In the data rows, the value 128 means zero.
Some points, one per row:
{098, 167, 086, 113, 117, 156, 079, 131, 178, 144, 160, 131, 227, 124, 160,
 079}
{145, 166, 203, 237, 107, 116, 076, 181, 209, 116, 185, 142, 149, 092, 174,
 081}
{120, 253, 145, 177, 124, 139, 043, 097, 219, 173, 230, 126, 236, 158, 141,
 098}
{126, 119, 162, 133, 135, 142, 129, 113, 150, 157, 178, 149, 161, 119, 144,
 084}
{187, 072, 151, 193, 108, 117, 147, 123, 181, 145, 161, 099, 164, 176, 145,
 089}
{125, 153, 119, 211, 118, 120, 075, 100, 142, 166, 180, 120, 187, 185, 128,
 127}
{203, 161, 140, 204, 108, 122, 124, 203, 186, 180, 208, 133, 126, 192, 146,
 110}
{125, 169, 146, 088, 143, 143, 114, 114, 110, 099, 131, 100, 139, 095, 163,
 119}
{146, 129, 170, 125, 085, 163, 154, 172, 104, 091, 092, 125, 055, 085, 121,
 170}
{104, 178, 140, 169, 112, 073, 119, 103, 115, 118, 113, 152, 127, 113, 109,
 157}
{104, 174, 115, 194, 093, 111, 099, 146, 156, 178, 156, 144, 147, 117, 105,
 149}
{134, 066, 105, 000, 124, 124, 201, 111, 113, 086, 107, 123, 118, 108, 138,
 160}
{144, 052, 060, 000, 193, 098, 232, 022, 038, 041, 013, 158, 027, 063, 091,
 147}
{126, 093, 097, 106, 108, 161, 134, 109, 071, 085, 038, 113, 045, 128, 106,
 113}
{121, 148, 047, 068, 163, 132, 154, 111, 089, 159, 089, 142, 124, 114, 132,
 136}
{117, 115, 109, 108, 120, 129, 103, 161, 135, 114, 117, 125, 139, 094, 171,
 087}
{123, 191, 135, 149, 150, 113, 083, 127, 161, 190, 109, 136, 186, 107, 155,
 122}
{108, 176, 120, 140, 174, 088, 109, 148, 101, 128, 178, 208, 166, 086, 133,
 123}
{183, 157, 156, 194, 105, 132, 108, 153, 199, 175, 158, 076, 150, 192, 123,
 158}
{126, 082, 136, 106, 190, 129, 178, 120, 055, 071, 069, 138, 052, 099, 101,
 177}
{126, 184, 095, 172, 088, 145, 097, 155, 226, 175, 159, 063, 210, 186, 144,
 094}
{132, 115, 157, 188, 111, 179, 083, 099, 168, 054, 172, 110, 189, 174, 144,
 066}
{092, 126, 147, 193, 102, 109, 101, 126, 173, 121, 176, 148, 139, 122, 095,
 160}
{078, 089, 039, 026, 166, 103, 199, 092, 041, 064, 000, 133, 042, 096, 099,
 187}
{133, 222, 175, 255, 121, 153, 013, 148, 255, 233, 255, 087, 255, 192, 174,
 051}
{180, 019, 087, 000, 156, 117, 245, 130, 000, 046, 056, 174, 022, 115, 137,
 121}
{135, 166, 118, 177, 146, 122, 086, 121, 153, 179, 136, 124, 166, 155, 170,
 140}
{120, 157, 153, 201, 129, 095, 111, 101, 142, 140, 188, 132, 190, 110, 145,
 092}
{104, 109, 113, 071, 158, 135, 182, 154, 089, 095, 102, 152, 066, 061, 189,
 074}
{173, 062, 113, 034, 179, 074, 211, 065, 057, 137, 023, 119, 081, 145, 079,
 160}
{089, 101, 120, 132, 149, 130, 142, 095, 085, 101, 095, 127, 086, 132, 134,
 150}
{106, 176, 126, 152, 157, 133, 037, 068, 148, 157, 166, 105, 226, 101, 176,
 080}
{166, 086, 139, 185, 130, 115, 079, 147, 188, 191, 177, 093, 205, 170, 174,
 094}
{051, 169, 122, 143, 157, 147, 050, 134, 121, 130, 106, 159, 156, 072, 170,
 111}
{127, 232, 190, 253, 114, 133, 025, 107, 222, 169, 255, 123, 248, 181, 130,
 101}
{151, 127, 154, 159, 122, 109, 110, 130, 187, 180, 166, 113, 167, 197, 100,
 132}
{146, 133, 178, 155, 128, 137, 126, 073, 158, 148, 141, 088, 180, 153, 070,
 077}
{105, 118, 160, 102, 179, 124, 223, 000, 048, 102, 038, 164, 038, 075, 092,
 196}
{102, 168, 190, 176, 117, 157, 103, 094, 211, 163, 197, 092, 236, 185, 146,
 108}
{081, 046, 096, 054, 139, 122, 200, 145, 059, 080, 072, 156, 044, 062, 096,
 143}
{100, 139, 070, 077, 110, 124, 112, 129, 142, 137, 080, 090, 144, 137, 122,
 101}
{144, 144, 134, 176, 095, 161, 088, 089, 233, 205, 205, 085, 210, 096, 187,
 129}
{152, 168, 159, 222, 108, 129, 048, 174, 190, 183, 247, 127, 217, 159, 173,
 079}
{154, 177, 215, 213, 128, 123, 089, 102, 211, 169, 221, 098, 203, 150, 147,
 132}
{104, 106, 144, 076, 140, 080, 125, 086, 177, 106, 114, 145, 145, 160, 163,
 112}
{108, 215, 108, 196, 127, 129, 055, 132, 156, 204, 168, 070, 217, 153, 146,
 135}
Then 16 other points, each followed by its number:
{178, 203, 094, 174, 140, 091, 077, 106, 140, 109, 210, 150, 194, 176, 172,
 172} 0
{081, 095, 120, 021, 215, 080, 172, 058, 001, 050, 020, 215, 031, 075, 104,
 131} 1
{102, 176, 146, 216, 116, 150, 104, 143, 186, 193, 172, 111, 190, 113, 135,
 195} 2
{190, 134, 190, 108, 150, 135, 148, 151, 109, 094, 101, 151, 094, 136, 188,
 139} 3
{095, 117, 131, 115, 097, 137, 134, 120, 100, 114, 087, 086, 121, 125, 112,
 125} 4
{131, 120, 153, 155, 119, 110, 109, 146, 131, 103, 111, 146, 119, 150, 097,
 120} 5
{114, 213, 205, 210, 126, 115, 059, 186, 191, 215, 202, 152, 173, 163, 120,
 155} 6
{151, 120, 157, 178, 135, 091, 112, 140, 131, 178, 157, 091, 133, 168, 130,
 099} 7
{120, 083, 051, 068, 137, 141, 180, 122, 017, 058, 000, 134, 008, 106, 108,
 213} 8
{185, 088, 095, 056, 139, 119, 220, 154, 056, 080, 106, 156, 066, 149, 123,
 158} 9
{143, 099, 156, 089, 158, 123, 165, 111, 084, 113, 132, 154, 122, 107, 188,
 139} 10
{123, 127, 136, 093, 160, 116, 197, 064, 091, 092, 084, 141, 107, 104, 087,
 161} 11
{091, 154, 111, 136, 137, 089, 120, 127, 126, 180, 062, 115, 189, 086, 107,
 154} 12
{156, 106, 125, 077, 117, 135, 111, 102, 151, 098, 131, 108, 133, 152, 158,
 124} 13
{132, 167, 098, 200, 128, 137, 062, 104, 130, 188, 191, 107, 057, 145, 101,
 093} 14
{133, 110, 139, 098, 144, 120, 120, 114, 104, 088, 117, 080, 111, 125, 093,
 110} 15
Which of these numbered points is nearest to each point below, ignoring the direction in which the first points spread most? Its number follows each.
{136, 113, 150, 078, 180, 132, 173, 112, 096, 136, 106, 150, 120, 108, 163,
 135} > 10
{154, 151, 215, 255, 098, 139, 030, 164, 228, 149, 237, 130, 219, 208, 157,
 128} > 5
{093, 187, 163, 129, 140, 114, 026, 112, 131, 134, 134, 134, 145, 044, 174,
 135} > 1
{120, 178, 093, 159, 129, 125, 103, 133, 155, 153, 126, 139, 159, 087, 121,
 167} > 2
{145, 120, 133, 090, 157, 116, 134, 121, 119, 130, 148, 160, 135, 139, 205,
 162} > 10
{108, 159, 117, 143, 159, 123, 141, 125, 081, 184, 115, 156, 125, 104, 155,
 176} > 2
{124, 122, 038, 069, 133, 137, 164, 173, 023, 092, 012, 142, 050, 069, 131,
 188} > 8
{070, 085, 056, 076, 082, 132, 182, 115, 037, 107, 000, 135, 051, 104, 093,
 220} > 8
{114, 219, 100, 255, 061, 200, 057, 186, 213, 188, 222, 122, 231, 211, 156,
 077} > 8
{133, 107, 123, 071, 170, 099, 174, 134, 046, 109, 069, 186, 046, 100, 122,
 185} > 6
{147, 095, 176, 173, 153, 097, 151, 138, 165, 195, 138, 121, 120, 170, 159,
 157} > 7
{191, 072, 084, 038, 112, 154, 242, 201, 103, 076, 096, 129, 038, 144, 106,
 165} > 9
{111, 116, 085, 211, 088, 105, 120, 162, 133, 140, 089, 105, 109, 174, 050,
 185} > 8
{128, 150, 173, 147, 153, 105, 129, 144, 103, 107, 101, 159, 118, 142, 070,
 124} > 5
{154, 147, 172, 192, 092, 147, 101, 189, 140, 150, 154, 138, 119, 129, 124,
 125} > 5
{110, 108, 140, 116, 078, 161, 132, 116, 097, 113, 084, 110, 092, 113, 144,
 113} > 4
{119, 136, 131, 160, 104, 154, 118, 167, 166, 097, 150, 139, 123, 148, 140,
 114} > 5
{141, 131, 131, 110, 105, 123, 084, 130, 134, 114, 121, 092, 145, 090, 098,
 111} > 15
{107, 200, 213, 188, 136, 117, 129, 182, 142, 141, 104, 170, 123, 160, 046,
 161} > 6
{199, 056, 112, 064, 095, 147, 209, 207, 129, 117, 094, 121, 034, 143, 117,
 165} > 9
{151, 132, 085, 144, 154, 199, 103, 156, 133, 156, 145, 075, 137, 163, 143,
 126} > 8
{137, 169, 129, 185, 116, 134, 115, 119, 130, 153, 092, 107, 130, 143, 088,
 161} > 8
{127, 083, 151, 127, 167, 082, 186, 134, 090, 151, 089, 134, 101, 139, 112,
 163} > 7
{193, 184, 210, 198, 125, 115, 095, 193, 171, 165, 205, 164, 194, 120, 228,
 128} > 3
{092, 160, 082, 137, 101, 103, 107, 114, 127, 167, 085, 117, 110, 092, 151,
 186} > 2
{160, 128, 074, 092, 146, 159, 200, 132, 040, 131, 095, 158, 067, 080, 148,
 189} > 2
{096, 100, 115, 067, 114, 107, 184, 123, 128, 070, 061, 139, 073, 164, 041,
 176} > 5
{123, 193, 199, 255, 105, 136, 038, 130, 236, 184, 230, 057, 253, 206, 111,
 067} > 15
{056, 090, 075, 118, 100, 136, 090, 128, 089, 064, 029, 086, 134, 101, 087,
 120} > 4
{183, 185, 233, 195, 135, 130, 104, 150, 201, 142, 248, 137, 188, 171, 166,
 095} > 3
{068, 120, 141, 000, 163, 125, 107, 100, 064, 108, 076, 177, 096, 047, 145,
 133} > 1
{086, 201, 087, 130, 150, 110, 077, 112, 126, 146, 107, 125, 180, 084, 145,
 148} > 12
{144, 162, 171, 114, 152, 119, 098, 173, 131, 175, 155, 191, 099, 075, 133,
 116} > 6
{148, 128, 154, 170, 119, 142, 140, 146, 144, 069, 137, 152, 105, 139, 148,
 102} > 5
{112, 163, 166, 111, 183, 117, 153, 089, 077, 139, 105, 119, 119, 116, 079,
 141} > 11
{174, 106, 159, 110, 147, 140, 175, 135, 050, 112, 102, 146, 086, 147, 148,
 128} > 3
{124, 146, 125, 166, 073, 163, 128, 123, 161, 129, 151, 075, 155, 159, 123,
 122} > 4
{080, 099, 096, 033, 133, 115, 150, 112, 071, 138, 049, 115, 102, 044, 087,
 179} > 12
{126, 060, 083, 005, 141, 159, 179, 149, 089, 022, 051, 138, 062, 110, 147,
 125} > 13
{100, 218, 187, 255, 051, 155, 027, 179, 255, 241, 228, 074, 233, 156, 167,
 041} > 4
{111, 031, 049, 000, 170, 110, 255, 100, 000, 000, 000, 204, 000, 057, 086,
 230} > 2
{152, 087, 158, 097, 166, 097, 184, 060, 124, 120, 141, 128, 094, 125, 082,
 164} > 11
{100, 132, 154, 120, 082, 153, 115, 082, 160, 141, 152, 090, 111, 093, 137,
 138} > 4
{131, 176, 068, 136, 099, 137, 137, 157, 161, 182, 127, 114, 157, 122, 140,
 165} > 2
{116, 173, 048, 067, 123, 127, 084, 113, 169, 128, 148, 112, 202, 128, 181,
 113} > 13
{152, 136, 122, 114, 131, 115, 143, 148, 112, 114, 133, 169, 066, 111, 115,
 113} > 5
{136, 130, 182, 180, 125, 099, 157, 073, 184, 166, 216, 094, 189, 160, 110,
 136} > 11
{130, 174, 084, 189, 126, 135, 048, 139, 168, 153, 232, 099, 206, 167, 125,
 097} > 15
{075, 127, 165, 115, 174, 128, 125, 116, 116, 101, 081, 145, 132, 089, 149,
 103} > 1
{101, 074, 079, 050, 199, 090, 189, 065, 066, 090, 062, 140, 106, 115, 117,
 148} > 11
{138, 065, 087, 030, 136, 131, 163, 102, 103, 116, 066, 144, 107, 092, 135,
 126} > 13
{118, 182, 132, 193, 123, 102, 074, 106, 120, 161, 132, 112, 163, 105, 119,
 148} > 12
{138, 232, 118, 207, 147, 137, 065, 142, 197, 177, 162, 121, 191, 168, 144,
 110} > 8
{119, 185, 127, 173, 113, 137, 109, 104, 156, 162, 128, 077, 173, 089, 140,
 145} > 2
{157, 072, 057, 051, 175, 139, 199, 132, 000, 101, 016, 164, 000, 053, 105,
 200} > 8
{126, 112, 095, 084, 125, 130, 199, 124, 076, 114, 061, 108, 006, 103, 085,
 197} > 8
{172, 157, 133, 098, 141, 120, 154, 143, 180, 176, 196, 142, 142, 175, 158,
 151} > 9
{155, 148, 157, 186, 104, 131, 097, 167, 163, 154, 177, 127, 147, 160, 136,
 117} > 5
{203, 071, 094, 074, 055, 173, 201, 232, 125, 113, 077, 123, 030, 135, 127,
 171} > 9
{175, 103, 168, 095, 134, 131, 135, 146, 216, 082, 152, 143, 158, 142, 144,
 038} > 13
{132, 132, 144, 121, 128, 099, 103, 063, 096, 115, 125, 128, 158, 123, 087,
 143} > 11
{113, 113, 138, 046, 153, 138, 184, 133, 102, 099, 111, 178, 075, 082, 203,
 134} > 10
{041, 127, 141, 166, 092, 131, 116, 134, 131, 087, 092, 107, 139, 132, 093,
 102} > 4
{156, 162, 117, 181, 112, 118, 115, 138, 177, 154, 208, 123, 175, 194, 119,
 108} > 9
{176, 108, 169, 110, 158, 127, 162, 075, 133, 117, 199, 168, 158, 155, 159,
 155} > 10
{097, 052, 118, 105, 106, 108, 166, 124, 155, 127, 070, 073, 103, 141, 076,
 135} > 4
{101, 142, 165, 222, 105, 134, 121, 170, 153, 161, 199, 133, 169, 177, 092,
 141} > 5
{133, 255, 222, 255, 088, 198, 035, 209, 252, 137, 255, 125, 197, 180, 177,
 060} > 3
{147, 141, 165, 117, 120, 122, 114, 136, 133, 163, 148, 155, 085, 087, 119,
 141} > 6
{120, 132, 108, 073, 138, 117, 150, 095, 153, 084, 107, 126, 139, 149, 137,
 133} > 13
{148, 088, 158, 117, 188, 103, 125, 100, 110, 173, 100, 111, 119, 142, 098,
 111} > 7
